Rotation paths and how fast each direction turns (degrees per step):
Each turn is a multiple of 5 degrees from 10 to 175, or 0.
Each row of a path follows its step; steps can be skipped.

step 0: [-11  -6 -18   0 -12  11  41  10   0 -27  13 -22   7   7 -22   6  11   5
  28   9   7 -17   5   2  13  -8   5   8  20  -2  -4  15  11  13  -3   4
  10  13  29 -33  -3  -8  -3  -2  35   2 -15  35  16 -15 -11 -10  -6  12
   7  12   8  13]
step 2: [ -6  26 -27   4  -3  -1  16   6  -5  -3 -15 -27  23  19 -29  16   8  11
   5 -24 -28  -6  -9 -16  -8   6  -8  -6  -6 -14   3  17 -18  -8  16  -9
   1   7   5 -12  18  14  32  13  -2  16  -7   0  21 -13 -33  13  -1 -14
 -19   5  16 -27]
step 3: [ 14   0  -4 -13  20   1  28  22   0 -16  -9 -16  11  28 -21  -2  16  12
   1  17  -4 -27  15 -11 -18   2   8 -20   9 -33   2   9  -5  17  12  -5
  14   4  29   0  10  -1  -3  -7   7 -13 -15   7  -7 -15 -23  17 -10 -23
   5  37  12  21]
step 4: [ 16  -1  11  18   6 -15  17  -3  -7 -19 -14 -16 -24  -1  37  22  24   8
  10  11 -15 -30  -6  10 -23 -16  -8 -10 -14 -27   3  -1  -5   5  -5  -7
   7  -1 -10  -7   2 -14  18  11  17 -15  17   7  18 -32 -14  12  -3 -26
  10  23   0 -17]
step 5: [ -7 -13  -4  28   3  15  15  14  -8 -37 -20 -13  14  14  -7  12  22 -11
  10   1 -14   7 -16 -23   0   1 -11 -31 -16 -14   5  -8  -9  -2  18  -8
  -3 -40  -1  -1  16  11   7  16   6   6   4  -4  -7 -30 -23  -9  -4 -14
   3 -11 -21 -30]
step 6: [  6  -9 -10  33 -12  11  27   7  17 -15  -7  -2  -8  -1 -20  -5   6  -4
  19  -7  -7 -23   6  -2 -12 -19  -5 -34  18 -20 -20  32   6 -10  11   0
   8 -18  10  -8  12  23 -23 -11  13   9 -10  13  -9 -27  11  -6 -20  -6
  18  27 -10  12]
step 7: [ -8  -6   0  24 -29  17  14  -2  -8  -5   3  -7   1  15  18  14  15  -9
  12  -2  17  -6 -15  23   3 -27 -10 -34   6 -14   6   3   3   4  -1  -5
   3   7  21  -8  10 -28  19  10  43  -2   5  21  12 -22  28  14 -20   7
   2  16   5 -15]
step 8: [ -3  26 -17  29  -8  -6  -1 -19  27  -9 -16  14  23  21 -11  -9  18  -6
  16 -20  -6  19   1  -5  -2  -9  12 -45 -20 -21  15  -8 -11 -13  -5  -9
 -14  -8  22  -5  12   3  18   7   8   4  -2 -22  10  -6   7  17  -7  -3
   0   2  -5 -36]
step 9: [-12   6 -25  -4 -12  -8  30   8  34   1  -6  -6  40  10  -9  -5   3   4
  16  -7 -37 -16   4  -4  -7 -19   5 -12   5 -21  -2   9  -8 -28  21  -1
   9  -2  19   9  -6  15   5  11  12 -20 -23  18   4  -7   6   8  -7  17
  10  26  26   0]
step 10: [ -1  -3  -4   4   7 -20  36  17   3 -26  -7   2   5  16  25 -14  11   7
  19  17  11  -6  17  15  -7 -20   2 -15  15 -27  23 -21  14  19 -13 -12
   4   4  18 -12  -6 -15  21  16  13 -41  -9   2   7  -2   8   2  -7  14
  25  16  10   0]
Directions:
[ -8  -5   1   2  -6  -2   1  -5  -1   1   2  -3  -1  -6   6   3  -2   6
  -3  -5 -11  -3  -9  -1  -1  -2   3   6  -1   0 -10   5   0 -13   0   2
   1   6  -3  -4  -1   2   6   1   3   1   2   4   7  -3  -1   0   1   2
  -5   2   5   2] : 155
[ 1  9  4 -5  5 -5 -2  2 -2 10  0  3  6  5 -2  3 10  2 -1 -4 -7  2 -1  5
  3 -1  7 -1 -1  3  0 -3 -3 -3  1  3  2  1  2  4  0 -5  4 -1  5  3  0 -7
 -3  1  6  3 -1 -9 -5 10  1  4] : 65
[-3 -2 -1  3  1 -6  4 -4 -8  2 -5 -1  4 -2  0 -4  0  5  1 -1 -4 -3 -1  3
  1 -4  0 -4 -3 10 -2  0  8  8  6  3 -2 -4 -6 -9 -1  2 -3  4  9  5  5  2
 -7  6 -2 -5 -1  0  5  0 -8  3] : 60
[-7 -2  4  2  5 -3  1 -1 -1 -9 -4  6  2  2 -1 -6 -2  3 -7  5  8  4  1  0
 -1 -1  8 -6 -4 -4 -3 -2  6 -4 -2 -3 -3 -3 -1 -7  3  0  5 -8 -4  2 -1 -8
 -3 -5  1  3  1  0 -3 -1  3 12] : 155
[-6  0 -4 13 -1 -4 -7  1 -4  1 -1 -2 -1 -2  2  3  7 -1 -8  1  2  3  7  5
  0  8  4  2 -6 -4  2 -1 -2  4  4  7 -8  8 -2  3  0  3  9  5 -2  0  2 -1
  0 -3  1 -4 -1  1  1 -3 -4 -7] : 115
